Families of rows that turns and mirrors carry onto each other, the same ones carrying the whole set onto itself: the rest of each named row's family, in list order:
9 families of 4 rows:
j_730: [  0.2  20.6  21.0  -0.6  33.1 -21.0   7.5   9.7   6.9 -28.9  -8.5  -9.8
 -14.2  -3.8 -10.2  -1.9  13.4]
j_476: [ 34.0   0.2  -6.3   5.6  31.3  -2.3 -14.0 -11.0  19.1   1.2 -32.1 -21.9
  -7.5 -19.3  -8.4   4.1   4.9]
j_941: [ 23.1  16.1   8.7   3.8  26.8 -22.5 -11.3 -15.4  -7.1 -22.7  -9.2 -14.2
  18.5 -12.5  -8.6 -16.1 -22.7]
j_427: [  9.9  12.0  25.4  -2.0 -33.3   1.3   5.0 -13.0  -9.2  -8.8  -9.8   4.3
  -5.6   8.9  14.6  -6.7  33.8]
j_290: [  6.7 -15.9  15.6 -25.8  13.0  24.6  21.7   9.5 -11.3  33.1 -15.1 -22.0
   4.1  -1.8 -27.8 -16.9   4.3]
j_281: [ 28.6  -1.7  -0.3  15.8  21.9 -12.8   8.3   6.8  31.9  -4.7 -16.4  -6.3
 -15.2   4.2  -0.4 -26.0  11.1]
j_755: [  9.8 -14.4 -13.4  -1.8 -16.1 -22.0  24.2 -10.8 -33.5   2.5   9.9  -9.5
  -1.5   1.0 -26.0  23.3  -3.0]
j_245: [ 17.3  15.2   5.2  24.2  30.2 -11.2  -3.9 -34.1  12.9   3.7   3.2 -17.0
 -15.7 -15.1  -6.4   5.3  -5.9]
j_705: [-15.3  18.4   9.0   5.1  -2.8  -5.4  23.5 -14.9 -23.4  22.0  -4.7 -10.9
   6.6  28.1 -13.1  17.7  16.3]
j_610: [ 12.9  -8.4  12.4   3.4  -0.8   1.5 -17.2 -16.9   4.9  21.0 -36.3  13.2
   9.9  20.0   9.1  -6.1  18.2]
j_592: [ 27.4 -13.4  28.7   4.0 -10.6  16.8   1.6  11.4 -17.3  11.5   5.4 -35.7
  -2.7 -25.7 -15.1 -19.7 -20.8]
j_181: [  0.3  -5.6  23.7  -9.0 -15.8  -2.1 -30.1 -32.8  -0.4  13.9  21.5  -3.3
 -13.6  11.7   9.7  -3.9   4.3]
j_275: [ 15.3 -19.9 -21.4 -36.2   4.5  -4.5  -0.2  -7.9 -17.0  15.1  14.5  -8.6
  -0.3  15.2 -18.1  17.6  10.3]
j_606: [ -0.4  13.4  24.5  16.7 -12.9  28.2   5.7  12.1 -12.3  25.9  -0.1 -33.2
  14.4  10.9  -9.8   8.8  -9.3]
j_95: [ 11.9 -28.3 -13.4  -9.1 -16.9  -3.4   5.7  30.6 -15.3  10.5   6.6 -10.4
  18.2  10.0 -22.2  14.5  10.0]
j_881: [  2.1   0.7   6.5 -10.6 -27.5  -3.6  -2.7 -14.3  -0.1   2.1  12.2   6.9
 -10.3   4.0   8.8 -32.9  33.1]
j_369: [  3.9   2.6  14.5 -21.4 -29.3 -14.1 -24.1 -17.0   4.6 -24.2  -8.9  -6.4
   4.0   7.4   7.9 -18.7  -8.6]
j_85: [ 20.2 -20.0   6.2  -6.1  -9.9 -19.7  -4.2  -9.7  -2.8  12.8  -2.2  18.2
   4.4  30.6   3.2 -17.0  29.0]
j_409: [ 29.7 -14.2   1.1 -18.4  -6.4   2.1 -21.3 -32.0  20.2   9.7  -9.2   3.4
 -17.4  20.1   5.2  -8.6   9.9]
j_320: [-18.5  20.7  27.8   0.9  -8.1   4.7   2.4  -4.8  17.5   9.5  -9.4 -18.2
 -17.9  30.2   6.8  -8.6  10.7]
j_51: [ 25.4 -13.2   0.7 -25.3   1.1  22.9  -8.6  12.4 -14.7  23.5 -10.5 -40.2
   6.0 -26.9 -15.4  -2.4  10.0]
j_946: [ -0.5   1.7   4.7   7.7  31.8 -21.0   0.5  -6.1  25.3 -19.1  -4.4  -0.4
 -15.5 -11.2 -28.6 -17.1   2.2]
j_230: [ 13.6  14.3  -9.6   7.5  35.6   7.0   3.0  20.5  12.9  12.0 -20.6 -20.8
   2.9  -5.1  11.3 -10.0   9.3]
j_682: [ 16.6  -5.2  51.3  -6.4  -3.2  25.7   0.8  16.2  -5.1  -4.8   4.4 -21.5
   1.2  -7.9 -25.9 -12.5 -11.4]
j_979: [ 18.9  -0.3   3.8  12.6  -9.0   0.4  21.1  -1.9 -24.6 -10.3   8.8   1.6
  16.0   9.7 -27.2  35.2  -4.0]
j_361: [  8.0  -7.5 -19.7  10.9  -8.1  -9.3   7.5  -1.4 -30.0   2.2  14.5   1.5
  23.9 -10.1 -25.8  16.9  13.0]
j_693: [  1.0   1.0 -12.6 -27.0 -17.1 -22.2  19.8 -20.4 -20.8 -18.3  -4.8 -13.0
   9.3  -1.3 -28.7   5.8  -9.0]
j_922: [  2.8  -7.7  16.8  -8.7 -36.8 -19.7 -13.1 -17.0  -1.4  -3.0  -5.1  -1.5
 -23.9   9.8  16.4 -15.4  14.3]
j_328: [-10.4  16.4  34.8  18.2  29.2  -0.4  -0.2  -0.9   4.8  10.5 -21.7 -23.5
   2.6  11.5 -25.3   5.5  -9.3]
j_659: [  0.1 -20.1 -18.9 -14.0  -8.7   9.4   8.3   7.7   8.2  14.2  -4.6   2.9
   3.3  30.6 -16.8  25.0  -6.2]
j_766: [  7.5   1.9  19.6  -0.3 -14.8  21.0   0.6 -12.7  -3.4  18.4  -3.9 -45.6
 -11.5 -40.2 -13.7  -2.2   1.4]
j_911: [ 27.7   9.4   8.9 -13.5 -20.4  14.8  14.8  -6.0 -16.6  -5.3   3.5 -34.9
  13.4 -22.7  -9.3 -28.2 -20.9]
j_381: [ 23.2 -23.6  18.6   0.2   5.2   7.2  11.3  21.6   3.3  11.6 -28.0 -28.2
   6.9 -22.3 -37.6 -16.6   6.4]
j_651: [-16.7  -7.0  -5.7 -16.8  -2.4 -14.4  -4.4 -10.3 -23.1   9.0  17.1 -24.3
  -3.8  -9.3 -26.3  35.1   4.2]
j_154: [ 15.2 -17.5  25.7   9.5 -16.8  25.3 -13.8  11.3   4.7   4.3  -2.8 -19.4
   9.6 -28.5 -29.9 -16.3 -10.8]
j_590: [ 12.1   4.0  15.7  14.5  35.7 -33.4 -10.6  -2.3   2.3 -16.2 -11.2 -14.4
 -16.5 -13.1  -7.0  -9.5  -8.0]

Which other rows belong to the same family as j_766? j_245, j_181, j_651
Which other rows belong to the same family as j_281? j_95, j_85, j_381
Which other rows belong to the same family as j_682? j_730, j_427, j_979
Which other rows belong to the same family as j_290? j_610, j_230, j_659
Which other rows belong to the same family as j_476? j_275, j_409, j_51

Families of rows that turns and mirrors carry onto each other, the same ones carrying the whole set onto itself: the rest of each named row's family, in list order:
5 families of 8 rows:
j_656: [ 39.1 -20.5  -1.6   7.3  27.0  17.1 -21.3  -0.3]
j_18: [ 34.9 -17.6   0.0   5.5  22.5  25.4 -18.5  -9.7]
j_790: [ 51.8  15.2   0.6  18.6 -10.5 -15.1   1.3 -22.6]
j_611: [ 24.9 -21.1   6.4  10.7  38.3  13.4   2.8 -17.2]
j_917: [ 28.4  15.5   7.7  28.2   0.5 -20.3  23.8 -21.7]
j_441: [ 14.9  10.5   8.0  21.9 -13.6 -24.8  22.3   2.7]
j_233: [ 37.3 -19.4   7.6  18.0  21.4  23.0 -21.5 -16.2]
j_99: [ 51.1  12.8  12.3  17.6 -18.0 -16.5  -6.3  -7.2]
j_910: [ 34.9 -21.2   2.2  23.8  29.9  26.3   4.4 -12.6]
j_886: [ 39.3 -20.7 -11.7  16.6  14.3  26.5 -20.3  -1.2]
j_202: [ 13.5 -15.3 -10.4   6.5  15.4  20.9 -24.3   6.6]
j_554: [ 38.2  12.8  23.5  26.3  -3.6 -19.1  18.6 -12.7]
j_250: [  8.7 -18.6 -17.8  21.0  13.3  20.5 -14.9  14.2]
j_48: [ -1.8 -19.2  -4.3  11.9  31.6   7.4   0.5   0.2]
j_658: [ 24.0  11.9  -2.1  14.1 -26.4 -22.9  -0.2  10.1]
j_466: [ 14.8  12.1   3.6  31.5 -10.6 -30.8  13.6   1.8]
j_830: [ 19.8 -17.5   8.2  13.4  34.4  22.7   3.8 -13.5]
j_936: [ 37.3  10.6  14.6  30.3  -2.8 -26.1  20.1 -15.2]
j_875: [ 51.1   9.5   6.1  12.6 -21.8 -16.7   0.9  -7.0]
j_192: [ 52.9   9.3  -7.7  26.3 -22.1 -11.5  -2.5  -4.7]
j_687: [ 13.8 -18.5 -10.7   9.1  21.4  11.8 -23.0  16.1]
j_308: [ 24.7  15.4   1.7  19.6 -23.3 -21.9  -8.8  10.5]
j_100: [ 10.7 -18.3 -16.3   4.1  17.9   9.8 -23.9   7.8]
j_958: [ -2.7 -15.7  -2.8  13.0  26.3  17.7  -3.2   2.7]
j_433: [ 31.1  17.1 -14.2  18.0 -21.6 -20.0 -11.8  -1.9]
j_54: [ 17.5  10.8  -0.2  37.9  -7.5 -19.1  27.5  -1.4]
j_829: [ 11.6  15.0  13.3  28.3  -9.7 -24.6  16.0   3.6]
j_372: [ 39.7   8.9  18.1  19.3  -8.2 -19.1  23.4 -13.8]
j_957: [ 29.2 -21.4   8.5  14.2  40.0  15.4   1.3  -6.8]
j_706: [ 17.8 -17.9  -7.6  15.3  10.6  19.4 -33.6   5.0]
j_734: [ 36.6 -19.9  -5.3   2.1  23.6  15.5 -21.2 -10.8]
j_539: [  7.6  17.9  -5.7  26.0 -10.4 -25.4  11.8  -2.0]
j_461: [ 14.9 -19.2  14.1  26.5  33.9  17.9   3.1 -13.7]
j_386: [  3.7 -17.8   0.1  16.4  34.1   9.5   0.3   8.2]
j_21: [  4.3 -19.4  -3.8  28.2  28.3  19.3   8.8   3.3]
j_52: [ 29.9  11.6  -5.2  23.2 -22.0 -27.1  -7.5   5.5]
j_210: [ 22.3  11.4 -13.6  29.7 -23.6 -18.1   2.2  10.6]
j_92: [ 51.7  10.4   6.3  23.6 -15.3 -22.4  -1.8 -10.9]
j_644: [ -6.3 -17.3  -0.2  25.3  22.2  13.8 -10.4   4.9]
j_555: [ 48.7   8.1   6.2  33.1  -5.9 -11.6  22.8 -16.0]

Which other rows belong to the same family as j_92? j_18, j_202, j_466, j_830, j_936, j_958, j_52
Which other rows belong to the same family as j_706? j_790, j_917, j_233, j_433, j_539, j_461, j_644
Which other rows belong to the same family as j_829? j_611, j_99, j_554, j_48, j_308, j_100, j_734
Which other rows belong to the same family as j_210? j_910, j_886, j_250, j_192, j_54, j_21, j_555

